In the data rows, zero lies at 4.5, halfway between 4 and 5.
Here are some numbered points:
[4. 4. 5. 3. 4. 6. 4. 5. 4. 5. 4. 2. 5. 5. 5. 5. 5. 5.] 0
[5. 6. 6. 3. 4. 6. 7. 4. 4. 6. 4. 0. 5. 6. 2. 3. 5. 6.] 1
[4. 9. 4. 6. 5. 3. 2. 5. 5. 1. 2. 7. 4. 5. 7. 6. 3. 4.] 2
[6. 5. 4. 4. 6. 6. 4. 5. 5. 6. 6. 3. 4. 4. 2. 6. 6. 7.] 3
[5. 5. 6. 4. 5. 5. 5. 2. 5. 5. 4. 4. 2. 5. 5. 4. 5. 6.] 4
[4. 4. 4. 4. 3. 1. 4. 7. 4. 5. 5. 7. 5. 2. 3. 7. 3. 0.] 5
[5. 5. 3. 2. 5. 3. 5. 5. 4. 3. 5. 5. 5. 4. 3. 5. 4. 5.] 6
[4. 4. 5. 6. 4. 6. 4. 4. 5. 5. 6. 0. 4. 6. 5. 3. 5. 4.] 7
[3. 7. 6. 5. 2. 6. 5. 0. 4. 5. 3. 4. 5. 7. 9. 0. 3. 8.] 8
[4. 6. 7. 7. 4. 7. 6. 2. 5. 3. 5. 1. 6. 7. 6. 3. 4. 4.] 9
[5. 5. 5. 4. 4. 5. 6. 4. 5. 5. 6. 1. 5. 6. 5. 3. 5. 6.] 10
[5. 4. 6. 4. 6. 5. 6. 3. 4. 4. 3. 3. 5. 4. 4. 4. 7. 7.] 11
[3. 3. 4. 5. 6. 2. 2. 6. 2. 0. 2. 7. 4. 5. 7. 3. 5. 3.] 12
[5. 3. 6. 4. 7. 8. 7. 3. 3. 5. 6. 0. 4. 7. 2. 2. 4. 9.] 13
[6. 6. 1. 6. 3. 5. 4. 7. 6. 7. 5. 8. 5. 1. 3. 8. 4. 0.] 14
[4. 4. 5. 5. 5. 2. 3. 5. 5. 2. 5. 5. 5. 6. 6. 4. 6. 3.] 15
[3. 4. 5. 6. 4. 2. 1. 3. 6. 2. 0. 9. 5. 5. 9. 3. 4. 4.] 16
[5. 5. 3. 5. 2. 5. 5. 5. 4. 6. 5. 5. 4. 4. 4. 6. 4. 2.] 17
[5. 5. 1. 5. 2. 3. 3. 8. 6. 6. 7. 9. 5. 0. 4. 8. 3. 0.] 18
[4. 5. 4. 4. 2. 3. 5. 6. 5. 4. 5. 5. 4. 5. 5. 5. 3. 2.] 19
[6. 4. 4. 4. 4. 6. 7. 4. 2. 7. 6. 2. 4. 6. 2. 4. 5. 8.] 20
[5. 5. 5. 4. 5. 6. 5. 5. 6. 6. 6. 3. 5. 6. 3. 4. 4. 6.] 21
[4. 4. 6. 2. 6. 2. 3. 3. 5. 2. 2. 8. 2. 4. 6. 4. 5. 5.] 22
[5. 5. 6. 4. 4. 5. 3. 2. 4. 5. 3. 4. 3. 6. 7. 4. 4. 7.] 23
[5. 6. 5. 6. 6. 6. 4. 5. 5. 4. 5. 3. 7. 5. 6. 5. 5. 4.] 24
[5. 5. 5. 4. 6. 8. 6. 3. 4. 5. 5. 4. 3. 6. 4. 3. 5. 6.] 25
[7. 5. 3. 5. 3. 6. 5. 5. 5. 7. 7. 3. 5. 3. 2. 8. 5. 2.] 26
[6. 4. 6. 6. 5. 5. 5. 5. 4. 6. 6. 2. 5. 6. 5. 4. 5. 5.] 27
[6. 3. 5. 4. 4. 4. 4. 3. 5. 4. 1. 7. 5. 5. 9. 4. 3. 4.] 28
[4. 4. 5. 6. 5. 5. 6. 3. 3. 5. 5. 5. 3. 4. 1. 4. 6. 6.] 29
[5. 6. 5. 4. 8. 5. 6. 1. 3. 5. 3. 4. 3. 6. 5. 0. 4. 9.] 30
[4. 6. 1. 6. 1. 2. 1. 8. 6. 4. 3. 9. 6. 0. 7. 8. 3. 0.] 31
[4. 5. 4. 6. 3. 5. 4. 4. 4. 6. 6. 3. 4. 4. 3. 4. 4. 5.] 32
[5. 3. 5. 4. 6. 6. 5. 5. 4. 3. 4. 1. 4. 5. 2. 4. 7. 7.] 33
[3. 9. 4. 6. 3. 3. 0. 6. 6. 2. 3. 7. 9. 3. 6. 5. 4. 1.] 34
[3. 4. 6. 5. 6. 4. 4. 3. 3. 3. 3. 5. 5. 6. 9. 2. 5. 6.] 35
[4. 2. 5. 4. 6. 4. 5. 5. 4. 3. 5. 3. 4. 5. 3. 4. 6. 6.] 36
[6. 4. 5. 4. 5. 6. 6. 3. 3. 6. 6. 0. 4. 7. 4. 3. 5. 5.] 37
[4. 7. 0. 8. 0. 3. 2. 6. 6. 6. 6. 9. 6. 1. 7. 9. 1. 0.] 38
[5. 3. 5. 4. 6. 5. 6. 8. 4. 5. 6. 2. 4. 4. 2. 6. 6. 6.] 39
[5. 5. 5. 5. 4. 5. 5. 3. 2. 6. 4. 1. 5. 7. 7. 3. 5. 5.] 40
[5. 4. 3. 5. 3. 6. 6. 4. 6. 4. 6. 2. 4. 6. 5. 4. 6. 6.] 41
[5. 5. 5. 4. 4. 6. 7. 4. 5. 6. 6. 2. 4. 4. 3. 5. 4. 5.] 42
[4. 3. 6. 4. 4. 6. 5. 5. 5. 5. 5. 3. 4. 6. 6. 2. 5. 7.] 43
[5. 4. 5. 5. 5. 6. 5. 7. 4. 5. 6. 1. 4. 5. 3. 4. 5. 6.] 44
[7. 6. 5. 3. 5. 5. 4. 3. 4. 5. 5. 4. 3. 4. 4. 4. 6. 6.] 45
[5. 5. 3. 5. 3. 6. 4. 4. 4. 9. 5. 4. 5. 4. 4. 3. 4. 7.] 46
[5. 5. 2. 7. 3. 3. 3. 7. 4. 5. 6. 9. 7. 1. 3. 6. 3. 0.] 47
[5. 4. 5. 5. 4. 4. 4. 3. 5. 5. 3. 5. 4. 4. 6. 5. 4. 5.] 48
[4. 5. 5. 4. 3. 5. 7. 4. 4. 4. 2. 4. 4. 5. 5. 2. 6. 8.] 49
[4. 5. 5. 5. 4. 6. 7. 4. 5. 6. 5. 2. 5. 5. 4. 2. 4. 5.] 50
[4. 4. 3. 4. 4. 4. 4. 5. 5. 5. 6. 5. 5. 5. 4. 6. 4. 2.] 51
[4. 6. 2. 4. 2. 2. 1. 9. 9. 2. 5. 9. 7. 0. 6. 9. 2. 0.] 52
[5. 5. 5. 3. 2. 4. 4. 3. 3. 6. 2. 6. 5. 6. 8. 1. 2. 8.] 53
[4. 7. 1. 5. 0. 3. 2. 6. 7. 6. 4. 9. 7. 0. 7. 8. 1. 0.] 54
[4. 5. 4. 6. 2. 3. 3. 6. 6. 5. 3. 8. 5. 4. 7. 5. 3. 2.] 55
[6. 6. 4. 3. 5. 5. 4. 6. 7. 4. 8. 3. 5. 5. 3. 7. 5. 3.] 56
[6. 4. 4. 5. 7. 3. 5. 5. 3. 3. 3. 6. 4. 3. 2. 6. 4. 6.] 57
[5. 5. 6. 3. 5. 6. 7. 3. 6. 7. 7. 0. 4. 7. 4. 3. 5. 6.] 58
[5. 6. 2. 4. 1. 6. 4. 4. 5. 7. 6. 6. 5. 3. 4. 6. 0. 2.] 59
[3. 8. 6. 4. 5. 2. 5. 1. 3. 4. 1. 6. 6. 7. 9. 4. 2. 7.] 60
[5. 4. 6. 4. 5. 6. 5. 3. 5. 3. 4. 1. 5. 7. 3. 4. 5. 8.] 61
[4. 5. 4. 6. 4. 2. 2. 7. 6. 4. 3. 5. 6. 2. 7. 5. 4. 1.] 62
[4. 4. 6. 5. 4. 4. 6. 1. 5. 4. 4. 3. 5. 7. 4. 2. 5. 8.] 63
[4. 4. 2. 5. 2. 4. 3. 7. 5. 5. 6. 8. 8. 2. 4. 8. 2. 1.] 64
[4. 4. 5. 4. 5. 5. 5. 5. 5. 4. 5. 3. 4. 5. 4. 4. 5. 5.] 65
[5. 5. 2. 5. 4. 6. 6. 4. 4. 7. 6. 1. 5. 5. 2. 5. 3. 5.] 66
[3. 3. 5. 4. 5. 5. 6. 3. 4. 4. 4. 2. 5. 6. 6. 3. 6. 6.] 67
[3. 4. 3. 6. 5. 1. 0. 5. 6. 2. 0. 9. 5. 3. 9. 3. 5. 2.] 68
[6. 5. 5. 4. 5. 6. 7. 4. 4. 6. 6. 0. 4. 5. 3. 4. 5. 7.] 69
[5. 4. 5. 3. 6. 5. 6. 3. 4. 5. 4. 2. 3. 7. 4. 3. 6. 7.] 70
[4. 4. 5. 7. 5. 2. 3. 4. 5. 2. 2. 8. 7. 4. 7. 4. 4. 5.] 71
[3. 6. 5. 4. 4. 5. 3. 3. 5. 3. 2. 5. 6. 7. 8. 2. 4. 8.] 72
New points follow, each followed by the numbers of its two nearest points above, looking only along the 4 directions in which the numbered points spread most, smallest number first.
[4. 3. 5. 4. 7. 3. 5. 4. 4. 4. 4. 6. 3. 4. 4. 4. 6. 5.] : 6 57
[6. 5. 5. 0. 2. 7. 6. 3. 5. 6. 6. 0. 6. 5. 6. 3. 4. 5.] : 10 50
[5. 4. 4. 4. 3. 6. 7. 6. 5. 5. 9. 3. 3. 5. 1. 6. 4. 3.] : 26 56
[5. 5. 2. 6. 2. 3. 2. 5. 5. 6. 6. 7. 5. 2. 5. 6. 3. 0.] : 47 64
[4. 2. 6. 6. 6. 5. 5. 1. 4. 5. 4. 3. 4. 5. 3. 3. 5. 8.] : 11 70
[4. 5. 4. 5. 3. 5. 3. 5. 4. 4. 2. 9. 5. 3. 5. 6. 3. 2.] : 2 55
[4. 5. 6. 4. 4. 3. 4. 6. 5. 4. 1. 4. 5. 6. 7. 3. 5. 3.] : 15 35
[6. 6. 4. 5. 7. 7. 5. 1. 4. 4. 6. 3. 3. 6. 3. 4. 4. 6.] : 25 70
[4. 4. 3. 5. 5. 5. 5. 6. 4. 6. 7. 3. 4. 4. 3. 6. 5. 2.] : 26 56
[3. 3. 4. 5. 3. 5. 2. 6. 4. 4. 3. 5. 6. 4. 6. 7. 4. 4.] : 19 51
[6. 2. 5. 1. 6. 7. 9. 2. 4. 6. 5. 1. 3. 6. 2. 3. 6. 9.] : 13 20
[6. 5. 6. 3. 6. 8. 7. 2. 3. 7. 6. 0. 4. 6. 2. 3. 6. 9.] : 13 20
[5. 3. 5. 5. 6. 5. 6. 4. 4. 4. 6. 6. 5. 2. 2. 4. 5. 4.] : 6 57
[2. 3. 3. 8. 5. 0. 0. 7. 6. 0. 0. 9. 5. 2. 8. 6. 5. 0.] : 34 68
[6. 3. 4. 4. 6. 5. 5. 4. 4. 5. 5. 3. 4. 4. 3. 5. 6. 7.] : 3 29
[5. 4. 4. 5. 5. 5. 5. 5. 5. 5. 6. 3. 4. 5. 2. 5. 5. 5.] : 3 44
[6. 6. 4. 5. 4. 5. 5. 3. 3. 7. 6. 4. 4. 5. 4. 3. 4. 7.] : 25 46
[6. 5. 4. 3. 3. 6. 6. 5. 4. 6. 4. 3. 4. 5. 4. 4. 4. 4.] : 21 32
[4. 6. 2. 4. 4. 6. 6. 4. 3. 8. 7. 4. 5. 4. 0. 7. 3. 3.] : 26 66
[5. 5. 4. 6. 3. 5. 5. 6. 4. 6. 7. 6. 3. 4. 0. 6. 4. 3.] : 17 26
[6. 3. 3. 5. 3. 5. 5. 5. 4. 5. 5. 4. 5. 5. 4. 6. 4. 3.] : 17 51
[5. 4. 4. 5. 5. 3. 3. 7. 4. 4. 6. 9. 3. 3. 3. 7. 5. 2.] : 5 47
[5. 7. 4. 3. 2. 7. 4. 3. 4. 7. 6. 5. 5. 5. 4. 4. 3. 6.] : 32 46
[5. 1. 4. 5. 7. 4. 8. 4. 4. 4. 3. 7. 3. 4. 8. 5. 6. 6.] : 22 57
[5. 1. 4. 4. 3. 6. 4. 4. 3. 6. 5. 4. 5. 4. 4. 3. 5. 6.] : 4 45
[5. 4. 4. 4. 6. 6. 6. 5. 4. 6. 7. 0. 4. 5. 4. 4. 6. 4.] : 21 44
[5. 5. 5. 3. 5. 6. 7. 1. 3. 6. 5. 2. 3. 5. 1. 3. 3. 8.] : 20 25
[5. 5. 7. 5. 5. 5. 6. 5. 5. 6. 5. 3. 4. 5. 1. 4. 5. 7.] : 3 29
[4. 4. 4. 5. 4. 5. 5. 3. 5. 4. 2. 6. 4. 3. 6. 4. 4. 0.] : 19 48
[5. 4. 3. 6. 5. 3. 1. 7. 5. 3. 3. 8. 4. 3. 2. 6. 5. 3.] : 5 57
[5. 5. 6. 5. 5. 7. 6. 4. 4. 5. 6. 0. 4. 6. 4. 4. 5. 6.] : 1 37
[4. 3. 7. 5. 6. 4. 3. 5. 4. 3. 3. 7. 3. 3. 6. 5. 5. 5.] : 12 22
[7. 4. 5. 3. 6. 5. 7. 1. 6. 4. 4. 0. 5. 7. 5. 1. 6. 7.] : 61 70
[3. 4. 5. 4. 5. 5. 6. 5. 4. 6. 5. 5. 4. 6. 1. 5. 5. 7.] : 29 45
[5. 5. 5. 7. 4. 5. 6. 3. 6. 3. 5. 4. 4. 5. 3. 4. 4. 6.] : 0 65
[6. 4. 5. 3. 3. 6. 6. 6. 5. 3. 7. 2. 5. 5. 3. 5. 6. 7.] : 21 44
[4. 6. 4. 6. 1. 7. 2. 4. 6. 4. 3. 8. 6. 4. 7. 5. 3. 1.] : 34 55
[5. 5. 1. 4. 6. 3. 4. 5. 4. 7. 4. 9. 5. 2. 4. 6. 2. 2.] : 5 47
[5. 4. 5. 5. 5. 4. 5. 4. 4. 0. 6. 4. 5. 4. 4. 5. 4. 6.] : 36 65
[6. 4. 4. 3. 5. 5. 5. 4. 4. 5. 4. 2. 4. 5. 1. 5. 6. 5.] : 3 29
[4. 5. 0. 6. 2. 1. 1. 9. 6. 1. 3. 9. 7. 0. 3. 9. 3. 0.] : 31 52
[5. 3. 6. 5. 7. 1. 2. 5. 5. 0. 2. 7. 4. 5. 7. 5. 5. 6.] : 12 22
